One turn moves every row onto another: examples first, then more rows asked:
zaf: [ 59   8   9  13  45  22  27 -14 -25 -29 -33  12  -5]
Fop: [ 56   1 -19  28  22   3  -3  -3  -9 -22   1  37   2]
basev: [ 25   8  -7   3  17 -12 -16  -6 -11  -2 -13  40  18]
kega: [ 47   0  11  35  56  25  28 -22  -6  -9 -22  18 -18]
tima: [ 52   4 -17  23  19   4 -12   7   0 -25 -28  39  13]
Rak: [ 15  -8  15   8  37  13  26 -24 -15  13 -25  26 -26]
vesa: [ 21   4  -3  25  31  -1 -22 -15   8  -9 -18  40  17]
tugu: [ 33   0 -13   2   6  -4 -13   7  -9  -8 -28  44   6]
nuvab: [ 57   5   2  18  38  23  22 -16 -20 -25 -27  -1 -18]
zape: [ 47  12 -13  24  31  -5 -15  -4  -7 -19 -12  35  25]
Pamin: [ 32  -5  20  15  46  28   9 -26  -3 -13 -46   4 -17]
Nem: [ 28   2  16 -15  26  11  24 -15 -31  -6 -37  20 -16]
talil: [ 22  -2  14  19  38  27  12 -29  -3 -11 -37   5 -28]
bub: [ 52   3   8  30  49  23  24 -19  -5  -4 -16   6 -24]
rozo: [ 54   5   5   5  35   7  35  -9 -35   0 -16  18 -15]
marot: [ 46 -21  -7  34  41  13 -19  -9 -10 -25 -32  35  19]
bufu: [ 15  -6  -2  14  28 -11 -20 -11  -5   4 -21  41  20]
bami: [ 20  -4  21  15  46  29  16 -27  -2 -13 -43  20 -18]
rebo: [ 46 -17 -10   2  21  -2 -11   1 -35 -14 -25  33  19]
Bufel: [ 45 -13 -13  40  35   1 -14   2   4  -4 -27  43  11]
bos: [ 31   1   6  -9  20  12  21 -18 -30  -6 -31   6 -27]
vupu: [ 56  -1   0   6  33  10  27 -14 -38  -3 -24   2 -19]
lageb: [ 44  -7   8  34  51  25  19 -25  -9  -9 -29   6 -23]
dazil: [ 21 -12  12   8  34  14  17 -25 -19  11 -32   9 -30]
rofa: [ 24  -2  -8  24  19   8 -20  -3  13 -15 -33  46   4]
pil: [ 38  -2  -6  35  41  -1 -19 -10   1 -10 -18  38  25]
duti: [ 25 -18 -10  19  22  -7 -14   2  -3  13 -27  48   5]
pato: [ 59   5  10   5  43  22  19 -14 -25 -23 -36   0 -10]
zogo: [ 51   6   5   3  32   6  30 -12 -27   7 -14   6 -25]
sinu: [ 28  -3  18 -15  29  14  15 -18 -25  -3 -39   5 -19]
belid: [ 44   4 -11  11  28 -15 -12  -3 -20  -5 -13  35  28]
soz: [ 15 -29   0   9  24   6 -21 -12 -11  -6 -35  40   9]
kebe: [ 53 -10 -17  19  20 -10  -7  12 -16   1 -21  42  14]
pul: [ 23 -11  -9  36  25  10 -13 -16  11 -11  -6  45  -6]
kun: [ 24  -2  14  14  36  15  20 -26  -7  14 -22  12 -34]
renu: [ 26  -6 -14   6   6  -7  -6  -6 -13  -2  -1  44  -7]

rebo -> Fop
bami -> Rak
Where do these go?
talil -> dazil
kebe -> tima
belid -> zape
pato -> bub

